One turn moves each row of this set onto another row. After a few examples, where does it send each row asked below?
ratik: [-17  -6   4   1   2  15  13  12  13  -7  -1  13 -19  -6   9   5  -8  -2
  10  -3   1  -9   9  -3  -1  -6   5   9 -12  11]
duze: [ -3 -14  -1  16   5  22   9  -3  10  -9   2  -2   6  10  10  -2  12  -7
  22   8  -5  -4  -4  -9   3 -15 -10 -14  17 -16]
suk: [-15   4   9  -2  10   7  -1   7  19  18  13   4  -5  -1 -31   0   8   5
   6   6  -1 -10  10  -1  -6 -14 -11  -6   2   1]
guged: [-17  -1   9  -4   7   8   9 -11  10 -12  -8   5  24   3  18   6 -16   5
 -23   5   0 -20   6  -2  -4   0  -8  -4   5  -5]
sep: [-18  -4  -8   1  10   4 -14   2  23 -11 -18   6   2   6   9  -4  -8  -4
  10   7  13  -1   0  -9  -1 -18 -20  -5   5   5]
Mutu: [-13   9  -2   1   8  19   1  -1  12 -15   6  -7  24  -5   8   3  -8 -10
   2   7   5  -5   4  14  -1  -5  10 -11  27   9]
vis: [ -4  -6  -6  -2   6   5  12 -15   4 -19   6  23  22   2   0  -4  22  18
  -5  12  10  -1  -3  -6 -14 -18  -6  -3   5  -2]
lini: [ -1   7   3  -2   1  28   7   0   5   2 -16 -11  -5   3   6  -1  10 -11
   2  -1   1  -8  -4 -19   3   2   8   1  -2  -6]
zava: [-14  -4   3   0  12   0   6  -6 -12  12   2   6   5   3   6   0 -17   6
  28   5   9  -6  13   1  -1  12  -8  -3   4  -1]
lotav: [  0  -4   3   9   8  27   6   6   2 -16   9  19  11  13  11   6   4   5
  16   2 -14  -5   9 -18  15  -5  -2  -9   3  -2]
Nep: [-30  -2   2   6   3  20   5  -6   6   9  -4  13   6   5   1  -6 -21  18
  -9  14   5 -13   4   1   7 -14 -11  -6   4   7]
Zedol: [ -6   0   3  -1  10   8  -4  -6  33 -12  10   6  12   3   8  -2  30  -1
  12   3   5 -15  -2 -12  -9 -12 -20  -7   5  -4]
beka: [ -3 -10  -5   2   7  -9   1   5   9  -8   8  11  18   8  -4   8   1  15
  14  13   0  -7  11   3  -6  -9 -17 -28  19   9]
sufe: [ -3   0  -1   1   8  21 -11  -9 -23 -10   3   7   4   3 -14  -2 -19   4
  -4   5   5 -30   5  -2   6   1  -6  -5   7   2]
Gonab: [-33   1  -9   0  19  21  18  -7   2 -19   0   7   1   8  -9  13  18  -3
   4   1  15 -14  -2  -2  -8  -8   0   1  -9   7]
lisol: [-14   0   4  -2   8   7  -3  -2  21 -11  13   8   3   2  14  -1  38   1
  15   7   2 -21   4  -7   0 -19  -6  -2   7   7]
runuz: [ 17  -5  -3 -10   0   6  -7  -5  -3   4  13   9   9  11   5  -9  -1   1
   9   6   6  -7   4  -9   3 -12 -25  -5  20  -5]
tatid: [ -8  14  -1 -18   7  -3 -11   2   1   8  16   6  17  -4  -5  -7   0   7
 -16   2   7 -16   9  -5  -7   3  -9 -19   2   4]
sazu: [ -8  -1  -3   1   4  17  -6   2  -5 -20   8   3  12   3   5   3  29   1
 -12   9  15 -12  -9  -8 -10 -22 -20  -1   5  -1]
Mumo: [ -9   4  10 -16  12  23   2  -9  10 -31  13  10   1  -7   5  -8   5  12
   7   8   3 -20  -2  -1   2 -12  -8 -21   1 -18]
magez: [-12  10   6   1  18  11  18  -6   7 -24   6   6   3 -15 -14  12   3  -4
  -3   4  22 -12  13   6  -9  -2   3  -1 -11   5]
sov: [-10 -14   6   9  13   6   7 -13  -3 -19   2   2  -3  -8  -5 -15  -7   6
  15  17  -3 -14  14 -12   6 -15  12  -9  -3   2]
laza: [ -1   3  -6  13  19   2  -9  -4   0  11   6  -2   6  16 -15  17  -4  -9
   8   5   1 -19  16   5 -15  -3  -2 -13  11   9]
suzuv: [ -3  -3  -3   1   6   5   6  -9  23   2  -8   9   8   5   0   1  -1   1
 -28   9   0 -13 -11  10 -10   3   7  -6   9  -2]
bomok: [-16   5  -2 -11  21  16   7  20 -11 -14  12  14  19   9   8   3   5  13
  10  16   8 -15  18  -5 -12  -9  -2 -11  15  -3]
vimez: [  0  -6  10  -4   5  13  14 -11   5 -21   4  16  12  -5  15  -7  -2 -10
  -8  -2  -1  -5  16  16 -10  -8  -9  -6 -11  -5]
Gubot: [-11   7   2  -5   1   7 -11  -2  -4   7  -2   6   7  13  -2   1  23   7
  -6   9  12 -24   0  -3 -24  11 -17   4  13  -6]
Zolo: [-11  -1  -1  -7  11  11   4  -2   6   0   6  -9   2  13  -9  -4 -14   0
  26   9  -8 -16  26   5  -1   6  -7  -9  20  -4]
lut: [  0 -13   6   1   7  12   3   4   7  -9  15  -3   4  16  -1  -3  -8  -7
  27   9   6 -10  -4 -17  -8 -13   4  12  17   2]
migi: [ -5   4   4  11  20  12  -5   0  10 -14 -12   5  21   7   8   3  22 -21
   3  -2   5 -11   9  -3   9  -2   6   5   7  -3]
kof: [ -6  -7   6   7   5   2  -1 -10  -1  -6 -13  11   8 -17  -4   6   9  10
  -7  12  14 -27   2   3  -6   2 -17 -22   2 -12]
Gomu: [ -6  -2  -7  -1   6   1   3  -7 -19   5  10   3  10   1  23   0  17  -1
   8  14  -1 -16  17 -16  -5 -14  -4  -2   3  -1]
mero: [-16   5  -3  -4   8  14  -4  -7   6  14   3  -1  -6   6   4   2 -19  -1
  -8  -2  16 -10  -9   9   2 -11   6   3  -4  10]
Dop: [ -7  15  -3 -10   5   6  -5   7   2  -6  -4  14  -1   8  -1   2  21   7
  -2  11  15 -18   7   4 -29   6  -9  -4  23  -9]
Rus: [-11   8  10   3  -2  22   8  -4 -12  -9   3   3 -19   3  -3  -2  14   1
 -10  -1   3  -6  -9  -5   0  -7  11  -8  -7  -3]
Bur: [-16   4  -1 -12   7  -6  -7   6  -6  -6   3  -6   8  -1 -14   0   7   7
  -8  16  12 -21  27   2 -17  -1 -12   2   6  12]
goza: [-12   4   1  12  12  12  -5   1 -12  10   7  -3   4  18 -16   7   3  -3
   9   6   4 -14  24   1  -9   3  10  -5  12  13]
guf: [-12  -1   2   1   8   4   8  20  25 -18   9   5   0   4 -27  -4   3   4
 -12   6   5 -15   3  -1  -6  13  -5  -4   3   3]
pedir: [  1   3  -3   3   6   5   3 -23  18   2   3 -13   0   7 -10  -7   2   6
  11   0   2 -11  -4  21   3   9 -10   5   2   3]
Sukev: [ -9   5  -2  -5   9   7   5  -3  30 -19  -4   4  13  -1 -13  -1 -17   2
   4   6  -1 -29  -2  -3   1  17  -8  -2   0   1]
Piz: [ -6  -3   3   5   9  15   8   0  15 -22  17  -2   4  13  -5  -3  -3  -5
  31   4   6   3   8 -13 -10 -10   8  -2  17   4]
Degad: [ -4   0   4  -4 -11  11   5  -5   0  -5  14   3   1  -3  -4   2   7 -16
  26   2  -4  -7  -7  13 -11  13  -3   6  10  -5]
tofad: [-28  12  -7  -3  11   0  -3  -5   8 -20  -6   2   5  21  -8   9   4  17
  -3   5   5 -10  -7 -14 -15 -12  -1   8  13  -2]
fava: [ -8 -10  12   3   3  15  19   0  -5   4  14   3   7  -3  -5   3  13   1
  -8  11  -8 -16  19  17 -15  -3   7   7  13  -8]
Migag: [-11  -7   3   7   8  15   2 -18  12   8 -14   6  -4  14  -7 -17   4   9
   7   3  -3 -20 -15   3  12  -2  -5  -2  -2  -4]
Sina: [-13  -5   2   4 -14  21   7   3   0  -7   9  19 -10  -4   2 -13 -11   3
   1   8  -7   1   8   8  -3 -13  -6 -12  -9   6]
zat: [-15 -10   0  -8  -1  11  -5   1   3  -1   8  13 -15  18  -2   4   8   5
  -4   2 -12 -19   9  -5 -11 -13 -26   8  -9  -9]
kadu: [ -7  -3  -1  -5  14  22  19  -6  25 -22   2  27  -2   4   4   5   8   2
  -4   0 -10 -16   4  17  -7   0  -4   5   0   1]

Migag turns into Sukev
sep turns into Mutu
Now find these:
Gonab turns into lini
Gomu turns into runuz
guged turns into vimez
lisol turns into lut
sufe turns into kof
suk turns into tofad
tatid turns into vis
goza turns into Gubot
suzuv turns into kadu
Zolo turns into Bur

One turn moves each row of this set onto another row. After a few examples, where does it send each row asked below?
Kuvak: [  8   7   3  -6   3   3   6  -2 -25  25  -5  -6  -6  -7]
tisam: [ 23   2  -9  -9   5  14  -6  -9 -30  10  15   0   3   9]
Dobu: [ 21 -15 -29  -4  12  23 -13 -12 -16   0  -2  -4   6  -2]
nuna: [ 28   5 -20  -3   6  18   3  -8 -33  17  -3   1  13   3]
kimib: [ -4   3 -14  -5   0  39   1 -11 -12  -6 -16  -6  -9 -17]
Rut: [  2   7 -25  -8  -6  32 -18  -6 -13  -2   2 -22  -3  -5]
Dusig: [ -6  -7 -15 -16   1   7   2  -5 -15  14  13   8   4 -11]
lezep: [  3   6   0  -1  17   8   1  14 -14  13  -7 -12  -1  -9]
zade: [ -8  -3 -15 -14   7   7  -2  -4 -18  15  12  10   2 -10]
Muteb: [  7   3 -22  -9   4  34  11  -2  -3  -1 -17  -8   9 -15]
Napod: [ 13   5 -14  -7 -18  18   4   6 -28  10   8  -4 -18  -5]
vor: [  1   9 -16  -7 -16  24 -14  -9 -20  15  13  -4 -10  -2]
zalep: [ 26  -2 -12   7   9  19  -2   0 -18  18 -21 -17   0  -6]
zozak: [ -8  -1 -15 -16  13  17   6   3 -12  14   6  13   0  -5]
povo: [  2  14 -24 -14  -1  29  11   1  -2   4 -10 -11  -9  -2]
Pedu: [ 20  -3  -8 -10   5  13  -8  -7 -35  11  13   0   0   7]
vedug: [ -3 -11 -24   0  13  13   2  -1  -3  10 -12  -7   0 -22]
Genu: [  6  -5 -21  -3  -7  50  -9  -4 -23   3  -8  -5   0  -6]
gedot: [ 19  -2 -10  -5   5  32   7  18 -27   1   1  -3  11 -19]
did: [ 18  -6 -16  -1  -5  32   6  -1 -21   0 -14 -28   6 -18]
maz: [ 13  -3  -7  -8  11  20 -15 -15 -33   6  16  -9  -2   3]
Zub: [ 17   1 -24 -10 -19  29   4   4 -25   6 -11 -22  -5  -8]
pamar: [ 12   4  -1  -5  -6   9   7  -2 -36  23 -13  -5  -3 -15]
das: [  6   6 -13  -2   2  34  -3 -20 -22  15   1  -9  19 -22]
Sumif: [ 22   8 -20   0  13  30  11 -10 -21  23 -11  -7   3   5]
Deza: [  3  12  -8 -16  -9  19   4  -5  -9   8   2   1 -20   1]
Duput: [ -3 -19 -16 -17   4  11  -5 -18 -18   6   6  -8   7 -12]
Bem: [ 10  -5   7 -18  13  31  10 -10  -7   2  -4 -13   2 -10]
dak: [ 11 -26 -18 -21  -2  22  -6 -10 -23   1  -8  -5   4 -10]
bev: [ 10   0 -13   4   1  43  11   3 -23   3 -11 -16 -14  -8]
Til: [  8   8   6  -3   0   2   3   1 -23  24  -4  -9  -4  -9]
bezes: [ -4   6 -12   6  16  16 -10   8 -16   2  -5 -14  -4 -22]
bufe: [ 10  -1 -20  -2   8  42 -11  -3  -9  -2  -2 -21  12  -7]

tisam turns into Til
bufe turns into did
Deza turns into vor
Now find these:
zozak turns into maz
das turns into gedot
zalep turns into vedug
Genu turns into bev
Duput turns into nuna
dak turns into Sumif
Zub turns into povo
Kuvak turns into zade

One turn moves each row of this set onto another row. After a few examples, where does it send each row asked below?
vik: [ 10 -28  -6  11  25   6  -1   7  16  25   7   8  -2  -6  -8  -5   9]
rizi: [ -8  -2 -17  16  31   4  27  -5  13  13 -10  15 -10   0  13 -20  13]
nug: [ 14 -20 -15  26  27   2  -3  -7  -4  25 -19  40 -19  -3  16 -17  -1]
lupi: [  5 -11 -28   2  32   1  -2   2  16  33  -2   7 -14  17  19 -25  -1]
moti: [  1 -30  -4   6  21  11   1  -6  10  29  -2   9  -9 -10 -15  -5  12]
leme: [  6 -10  -5  30  32   4  -8   4  -1  28 -12  33 -27   0  15 -28  -4]
Zerak: [  3 -17 -17  13  30  33   3   1   1  28  -1  -6 -26   7  17 -10  -3]
Bodu: [  2 -30  -8   7  25   7  -5  -1   9  29   2   9 -10 -16  -7   3  12]
ror: [ 10 -19  -5  30  33   2   1   4   1  17 -16  40 -27  -2   9 -18   4]
Gane: [ 11 -11 -10  26  27  15   7  -4  -1  22 -18  40 -23  -7  14 -28   3]
kalev: [ -9  -6 -12   6  30   0   2 -17  -2  23 -13  17   0  11  15  -7  14]
lek: [  3 -28 -15   9  26   4   2   5   3  35  -3  13  -7 -17 -14 -13   9]
Pemil: [  2 -15 -12   1  34  28   2  -4  10  17   9   4 -30   7  12 -15  -7]
vut: [  5 -13 -18   9  25  30   2  -5   4  16   5   6 -37   5  16 -14  -6]
vogav: [ -4   2 -19  26  31   3  22  10  11  27  -7  19  -7  -1  10 -25   3]
baru: [ -9 -11 -14   9  28  35   8  -6   6  21   5  11 -28   0  18 -14  -9]
mefe: [ 13 -14  -6  31  22   7   0   1  -2  23 -13  40 -23  -7  12 -20   8]
megam: [-13 -10 -17  11  31   2   5  -9  -5  43  -8  13   2   6   9  -4   6]
danud: [  0 -13 -21  -5  33  -3   3   0  19  17  -3  15 -11  13  19 -24  13]
Lavik: [  8 -29  -6  10  32   5  -5  -1   6  29  -7  13   0 -13  -4   3  13]
fol: [  1 -14 -18   7  26  36  -4  -2   6  16  -7   7 -31   5  20 -12  -4]

leme turns into Zerak
Lavik turns into Gane
nug turns into baru
Now find these:
vogav turns into lupi
Bodu turns into mefe
moti turns into ror
kalev turns into rizi

One turn moves each row of this set onto another row. After a few examples, where does it send each row asked below?
A: [ -5  -5  12  10  -2  -5   7  -2  -7  11   6   7 -17 -11  -1]
Y: [-11  -2 -22  -3   6   2   7   6  16 -11  -3   3  16  10  19]
F: [ -4   1   3   1   2   8   1 -23   3   6 -10   3   5  21  -1]
Z: [ -9  -1   8   5  -6   8  -7 -21   7  -3  -5  -3  -6  15  -2]
S: [ -2   2   4   2  -8 -10  12  -6  -4  18  -7  11 -16   0  12]
Q: [ -9  -7 -18   0   6  -9  20  14   3   8   3  12  -3 -12  15]
C: [-12   6   9   3  -3   8  -9 -13  10  -7 -11  -4   3  18   6]
W: [-16  -7 -17  -3  14   7   4   8  22 -11  -7   2  16   1   5]
V: [ -3 -10 -10   6  12  -4  18  15  -1   4  15   9   9 -10   5]
G: [ -8   1   3   0  -7   5  -3 -17  18  -6 -12  -4   1  17   0]
E: [  0  -1  15   6 -10  -7   9  -6   2  12  -4   5 -16  -5  -1]
B: [-14 -12  -9   7  17   1   8  18   2   1   7   9   3 -18   4]
H: [-18  -7 -15   1  14  13  -5  -2  15 -14  -4   0  14   8   3]
N: [-18 -11 -10   7  11  -6  17  13   2   5   7   8  -8 -18   4]
P: [ -7  -3 -12   0  17  10   2   3  10  -7  -1   4  25  12   7]
T: [ -3   8   0  -2  -8   2  -2 -14  10  -1 -13   2   2  21  15]
K: [ -9  -9  -4   4  11  -6  16  19   6   7   2  11  -2 -21   4]
D: [-19  -5 -16   3  11   6   3   9  17 -17   3  -3  15   3   9]
L: [-10   1  14   7  -2  -4   6  -9  -5  16  -6   7 -19  -3   1]
U: [  0  -6   4   7  -2  -6  18 -12  -7  17   7   8 -12  -1  -3]

B turns into H
Q turns into Y
K turns into W
Now find these:
C turns into L
F turns into U

